Each named move below is a turn or a mirror, shown by a few rows before and after it. Which moves, in which order, take the first row of each later pair to the second? The first pair is answered.
Q:
[-23  -3  -7   0   4   6  -2  -1  11] => [ -5  10  -1   2 -14   7  -2  -9  18]
[-13   4   4   4  12  15  -5 -14   6] => [ -4   9   5   5   4  14  -5 -17   9]
[  9 -12 -27 -14  22 -11   6  25   3] => [ 34   6 -17 -12  -3 -11   7  14  13]
L:
[-7 -3  7  4 -2 -8  2  6 -7] => [-11   2   3  -5  -6  -2   2  10   0]
[  9   8   8   2  -6   9   0 -18   4] => [  9  12   4  -1  -6  10  -1 -14   8]
[25  9 -5  4 -1 -3  4 -9 12] => [ 20   6   8  14  -5  -4   3 -14   0]
B:
[ 2 -4 -2 -1  0 -1  0  1  0] => [ 3 -4  1  1  1 -2 -2 -2 -1]
[ 2 -9  1 -9  7 -7  0  7 -3] => [ 8 -7  5 -5  1 -9  0  5 -3]
[  8   0  16  -6  -9  -6   0  -3 -10] => [-13  -5  15  -8   0   1  -2  -1 -11]
[  2  10   8   8  -2   8  -7 -18   4] => [-11   8  -3   1   7  15  -7 -13   7]
F:
[  3 -22 -10   0  -9 -11   3  18  -1] => [-15 -14 -10  -7 -16   8  -3  11  13]
[  4 -10   0  -3   7  -4   5   3  -6] => [-3 -6  1 -8 -2  3  3 10 -6]
[ -1  -3  10   5 -17 -12   0  10 -11] => [-15   5   9   0 -18   7  -6  -2   3]

Between the rows of a pair lie 2 to 3 moves.
[ 2 -3 -2 -6  6 -4  0  8 -4] => [-5  0 -5 -9  6  6 -3 -1  4] -> F, F
[ 23  17  -4 -10 -14   4   3  -2  14] => [31 12 -5 -4 -6 -1  4 -5  9] -> F, F
[  1  -5  15  -2 -25   4   6  -7 -17] => [  3  -7  12   7  -5  11   2 -28 -11] -> F, F
[-29  -5   8   6  11  12 -10 -14  -7] => [-33  -6  12   1  -1  11  -9  -4 -11] -> F, L
[ -2   2 -12 -10   5   4  -1   9   7] => [  6  -3 -12  -5  13  -4   2   8   5] -> F, F
[  6 -10  -9   5  30  -2  -4   3   5] => [-12  -4  -7 -12  -4   3  -1  26   6] -> F, F
[ -1   8   8   7  -3   8  -1 -21   2] => [  8   3   9   7 -16  -9   4   0 -12] -> F, F
[ 19   1  -6  -3   7 -11   6 -12   6] => [  0   8  -4 -14 -13   3   5  -5  15] -> L, L, L
[  2  10   6 -10 -12  10  -3 -14   6] => [ -4  11  -1 -16  -8  12  -3 -10   9] -> B, B
[-17  -9   6  -1  -2  -1  -2   5  -8] => [-14  -5  -6  -6  13   5  -3  -3   6] -> L, F
[-3  8  2  5  2  9 -4 -3  9] => [-4  7  7  4 -5  9 -3  3  6] -> F, L, L
[-11  -2  12   0   2  10 -10 -11   8] => [ 10 -10   4  -2   3 -14   0  13  -4] -> L, F, F
